In the rows, 128 means zero.
The rows of R fall into several groups, and each row is roughly a mix of its group's hidden directions.
R:
[[160 153 151 135 117  87 124 160 102 164]
 [121 121  89 137 148 146 162 178 135 158]
 [113 144 138 150  95 139  68 147 145 153]
 [159 166 119 140 135 162  99  97 112  94]
 [151  99 154 104 117 137 114 180 103 101]
 [122 104  88  91 123 135 147 154  84 108]
 [125 143 162 118 166 121  66 122 139 138]
 [163 115 103  98 112 110 153 129 155 174]
 [137 162  97 111 161 117 160 146 105 167]
 [101 159 151 180 144 102 124  95 136 120]
 [103  89 125 142 124 160 157  84 157 137]
 [171 107 106 111 123 137 113  75 113 153]
 [135 149 114 189 133 128  93 163 116 121]
 [ 97 102 164 174 119 152 120 161 140 138]
 [107 134 129 155 110 116 188 153  98 113]
 [109 125 163 110 130 119 173  81 118 155]
 [145 165 152 114 144 126 167  93  88 121]
 [141 138 116 129 166  88 165 158 149 159]
 [146 169 119 144 129 100 109 160 103 172]
 [ 65 147 144 120 100 130 149 159 138 116]
 [172 123 136 189 125 155 119 125 150 128]
 [184 128 141 147 168  94 122 151 136 130]
 [156 157 123 131 135  77 143  85 113 108]
 [ 92 152 121 128  96 145 143 186 135 142]
 [123 162 107  79 145 172 131 127 118 103]
 [121 132 101  95 121 165 141 120 152 182]
 [113 140  94 122 150  89 140 151 177 149]
 [117 121 111 166 127 156 143  80  96 100]
 [171 128  87 123 128 156 123 119 155 172]
 [137 147 175 135 158 123  94 104 145 166]
 [134 131 118  96 129 155 160 127 142 191]
 [167 141 114 137 107 159 149  87 132  90]
 [111 128 157 122  94 127 111  68 156 121]
 [162 161 128  85  94 112 137 105 132  97]
 [172  97 109 128 140 121 151 135 104 178]
 [164 155 112 172 124 133 166 148 105 148]
 [191 116 120 134  87 130 106 130 113 108]
 [110  83 152 178 157 142 133 140 132 148]
 [149 127 122 152 144 105 116 151 136  61]
 [127 118 123 117 133 118 148  64 147  85]
 [167 102 137 169 131 110 145 159 165 137]
 [122 172 151  93 143 153 135 165 123  96]
 [115 177 144  89 135 102  97 125 103 146]
 [ 77 159 128 151 137 136 120 131  94  89]
 [187 154 134  88 132 119 103 133 125 149]
 [114 149 130 155 169 127  70 146 131 145]
 [151 125 147 111 127 160 158 147  93  79]
 [152  86 121 134 128 120 145 193 133 135]
 [103 165 137 130 151 118  69 143 137 104]
 [105 101 138  76 142 143 124  86 155 118]
 [102 127 124 119 167 136 101 137 102  71]
 [ 84  96 141  99  87 140 135 127  95 140]
 [111 127 122 122 152  97 134  84  75 147]
 [157 125  81  96  91 123 148 139 130 162]
 [138 158  80 127 120 141  75 110 136 145]
 [136  79  86 112 130 162 156 108 115 133]
 [136 117  87  84 111 125  79 143 119 143]
 [153 132 177 106 126 120 138  88 160 101]
 [129 120 106 152 122 163  91 102 145  80]
 [ 88 176 148 148 121 112 150 167 130 128]
 [100 105 175 126 134 131  76 119 103 121]
 [139 149 181 164 140 136 129 109 121  86]
 [139 133 156 108 127 127  70  85 138 107]
 [105 194 118 134 126  92 149 124 138 139]
 [153 128 158 159 115 171 142 141  81 133]
 [115 155  99 101 152 148 121  73 105 137]
 [131 142 125 170 134 115 139 177 177 133]
 [ 98 140 156 108 148 109 172 103 109 161]
 [125 161 116 148 129 128  92 129 176  86]
 [131  87 162 151 161 134 115  85 127 151]
 [134 124  97  70 134 117 108 147 152 163]
 [141 102 149 134 140 166 117  82 167 108]
 [117 125 176 117 126 112 124  67 109 139]
 [151 146 168 133 112 123 127 193 126 136]
 [105 127  79  99 159 146 121  89 142 144]
 [123 153 181 109 141 102 124 128  98 166]
 [115 162 127  81 136 104 108 176 121 117]
 [162 123 107 137 148 121 185 132 130 169]
 [161 100 122 118  96 153 167 105  92 134]
 [153 155 135 125 167 112 188 112 129 127]
 [111  85 154 137 151 172 148 147 117 101]
 [109 105 145 126 129 136 123  68 108 170]
 [105 106 170 114 172 140 135 111 127  88]
 [170  98 130  94 124 147 175 146 116 115]
 [ 97  88 126 183 152 134 145 149 119 131]
 [145 130 178 120 101 107 169 115  97 143]
 [144 154 158 135 182 104  93 145 114 122]
 [105 127  84 144 137 176 134  98 143 101]
 [101 142  88 124  92 144 161 113 168 116]
 [118 125 159 145 136  97 150 175  91 105]
 [119 132 124 156 101  96  98 177 105 105]
 [144 141 158 117 153 183 147 112 164 125]
 [ 84 128 135 160 143  74 102 134 132 139]
 [ 91 122  87 102 132 100 158 161 122 151]
 [146 139 117 145 105 122 166 147  82  87]
 [141 121  96 167 140 144 149 170 142 166]
 [ 86 113 174 114 119 130  88 115 111 103]
 [ 75 109 138 161 106 145 157 130 149 103]
 [ 90 147  75 110 139 135 157 147 124 154]
 [145 133  89 123 169  96 140 113 166 152]
 [142 101  86  94 154 140  92 160 133 119]
 [135 130 195 139 163 124 120 107 143 148]
 [163 140 122 127 176  96 139 158 114 161]
 [150 137 132 154  72 116 154 119 144 166]
 [126 142  99 163 104 176 164 134 136 152]
 [ 87 128 169 121 116 103 146 141 158  91]
 [113 121 164 150  89 172 119 116 115  95]
 [126  90 133 138 160 134 116  65 127 146]
 [188 131 152 128 115 150 146 104 112  95]
 [173 141 131 128 125  96 109 178 131  97]
 [ 79 101 146 136  87 155  96 135 123 128]
 [111 118 104 102 182 129 131 173 120 148]
 [120 129 167 158 149 127 151 175 110 162]
 [149 170 133  84  95 109 142 135  99 146]
 [ 92 136 103 142  94 163 160 162 117 143]
 [ 93  79 132 172 137 126 101 122 105 115]
 [134 147 100  88 107 120 112 157  84 101]
 [ 99 148 137 137 157 119 132 179 113 172]
 [163 118 157 135 129 123  75 122  96 159]
 [154 124 134 128  91 141 185 162 132 146]
 [130 126  75  99 139 100 168 104 126 146]
 [148 124 128 118 117 113 131 103  69 173]
 [133 167  86  83 108 133 129 128 155 106]
 [137 167 162 167 156 112 134 144  91 134]
 [123 103 185 135 111 146 164 109 105 112]
 [114 105 160 134 125  91 126 183 109 105]
 [160 100 132  94 171 151 143 131 115  92]
 [ 61 111 136 164 127 143 120 123 144 108]
 [151 169 175 132 142 109 143 106 100 149]
 [102  79 117 129 117 114 141 180 123 153]
 [139 117 132 147 153 108 179  85 154 145]
 [ 77 105  96 147 154 155 147 125 146 149]
 [159 157 108 138 155 158  87 100 116 106]
 [105 176 110 128 154 110  94 165 146 128]
 [136 151 174 131 125 103  78 157 126 108]
 [106 106 122  58 129 115 102 119 139 127]
 [161 122 102 126 153  97 139  95 177 119]
 [154 123 141 126 117 153  70 143 128 171]
 [111 104 153 149  86 127 169 105  96 139]
 [118  71  83 125 144 123 138  98 111 134]]

Each list below has four rows that fit no group; the rest each fit one group, if only roughly. Name those rows in the order they come.
  * J_283: [156 134 185 141 170 126 145 127 113 151]
  * J_793: [131 142  93  85 157 118 114  91 104 103]
  * J_170: [109 123  86 164 107 111 124  98 172 129]
  * J_95: [133  92 100  65 121 137 133 116 141 105]
  * J_824: [165 141 140 111 144 146 131  97  70 119]
  * J_639: [132 143 110 106 132  68 103 113 146 163]
  * J_458: [149  87  95 143 108 137 160  87 125 108]
  * J_379: [138 100 100 126 185 105 143 144 160 116]
  * J_966: [ 99  75 160 146 134 117 114 149  97 144]
  * J_784: [107 108  91  73 123 135 123 114 125  90]
  * J_850: [ 93 104 135 125 103 128 152 119 114 189]
  * J_722: [130 139 112 128  92 120 166 146 150  72]
 | J_170, J_379, J_966, J_850
  * J_554: [111 126 141 132 104 127 169 111 151  69]
  * J_540: [101 118  88 136 148  77 104 158 127 140]
  * J_682: [131 106 111 138 103 176 114 110 155 172]
  * J_713: [138 151  96 127 162 109 134 109 160 177]
  * J_401: [116 101  80 148 137 130 132  86 132  88]
  * J_584: [196 110 147 145 141 125 115 151 143 110]
  * J_442: [167 118 143 103 164 117 148 109 102  87]
  * J_902: [160  88 100  97 164 135 111 147 108 144]
  * J_94: [121 142 182 126 103 139 158 167 155 124]
  * J_794: [ 94 116 121 151 154 108 146 100 168 165]
  * J_636: [150 110 105  81 127 120 133 164 173 137]
  * J_267: [120 161  92 118 140 146 144 110 134 187]
 | J_540, J_713, J_902, J_636
  * J_57: [124 105 170 140 169 164  94 128 136 108]
  * J_215: [131 178 135 110 122 102 126 140 173 164]
  * J_683: [132  97 126 109 147 121 148 178  79 126]
  * J_327: [129 120  96 121 106  94 115 175 171 116]
  * J_594: [150 152 164 127 119  92  98 127 168  99]
  * J_512: [141 161 125 176 136 107  88 113 159 116]
  * J_920: [130  68 154 139 130 127 143  86 105 115]
  * J_56: [110 151 130 183 149 126 109 157 136 166]
  * J_800: [129  77 134 122  74 139 106 100 125 118]
  * J_737: [100 163 151 174 141 149 146  91 127 139]
 | J_683, J_594, J_512, J_920
  * J_117: [136 126  98 145 135 109 122 145 180  79]
  * J_510: [165 140 144 133 139 134 103 108 120 192]
  * J_421: [145 113 175  95 180 125 107 128 124 120]
  * J_92: [184 105 123 155 119 134 173 116 144 137]
  * J_14: [107 102 133 164 119 135 102 176 133 167]
  * J_361: [132  99 144 158 162 141 165 158 150 159]
  * J_292: [148 172 120 130 147 152 136 167 118 173]
  * J_539: [ 98  85 162 119 145 148 106 149  91 120]
  * J_476: [136 100 176 100 134 109 129 125  76 125]
  * J_276: [ 82  98 170 154 129 118 150 142 155 140]
  * J_62: [153 120 165 151 154 127 107 165 119 171]
  * J_357: [155 150 100 122 157 148 148 113  93 171]
 | J_117, J_510, J_292, J_539
  * J_743: [134 105 178 144 150 157 100 138 129  89]
  * J_947: [145  82 137 136 112 104 131 155  82 100]
  * J_963: [ 67 121 161 131 123 154 105  99 133 130]
  * J_469: [119 181 117  76 110 151 142 129 116 139]
  * J_93: [113 126 118 201 138 119 152 152 131 122]
  * J_55: [127 134  93 140 131 175 141 128 156  79]
  * J_831: [180 141 146 104 113 144 154 158 158 145]
  * J_878: [156  60  96 146 135 135 131 125 143 124]
  * J_779: [140 151 158  85 126 115 174 114 111 158]
  * J_844: [189 153 159 142 124 109 133 140  99 142]
 | J_469, J_93, J_55, J_878
  * J_940: [136  85 109 126 137 181 140 165 146 120]
  * J_382: [ 81 159 139  90 104 140 113 101 143 148]
  * J_415: [115 172  81 130 115 125 120 122  89  98]
  * J_87: [158 127 127 135  92 190 141 116 114 106]
  * J_192: [134  86  87  90 126 105 133 151  98 133]
  * J_325: [ 97 121 144 139  84 129 174 107 132  94]
  * J_925: [138 119 119  82 121 164 113  87  97 149]
  * J_950: [118  95 148 136 192 130 112 138 103 144]
  * J_806: [182 163 103 116 131 138 144  97 101 139]
  * J_315: [122 103 159 150 167 112  79 109 147 121]
  * J_848: [143 137 139 156 144 132  92 118 112 191]
  * J_53: [145 108 108 156  79 150 161 157 146 138]
  * J_638: [ 86 162 122 100 139 150 104 172 117 119]
 | J_940, J_925, J_950, J_848
  * J_110: [126  96 175 136  93 135 129  79 125 126]
  * J_54: [127 143 139 172 185 139 105 156 115 124]
  * J_138: [133 146 114 148 152  81 126 132 139 184]
  * J_457: [ 98  80 124 143 109 143 162 101 102 107]
  * J_287: [ 92 137 114  82 130 110 104 137 177 132]
  * J_174: [145 121  64 126 107 103 164 142 130 133]
  * J_538: [137 191 106 136 111 145 135  85 120 128]
  * J_328: [111 171 114  82 101 120 165 109 127 122]
  * J_759: [111 122 118 124 101 158 189 113 105 152]
  * J_9: [ 66 128 141 120 128 143 152 129 123 175]
  * J_73: [132 122 104 112 150  61 125 103 107 116]
  * J_560: [137  99 118  76 118 114 110 134 106  82]
  * J_768: [113 134  92  95 136 122 147  99  98 175]
  * J_671: [140 153 176 131 173 141 123  88 117 123]
 | J_138, J_457, J_287, J_174
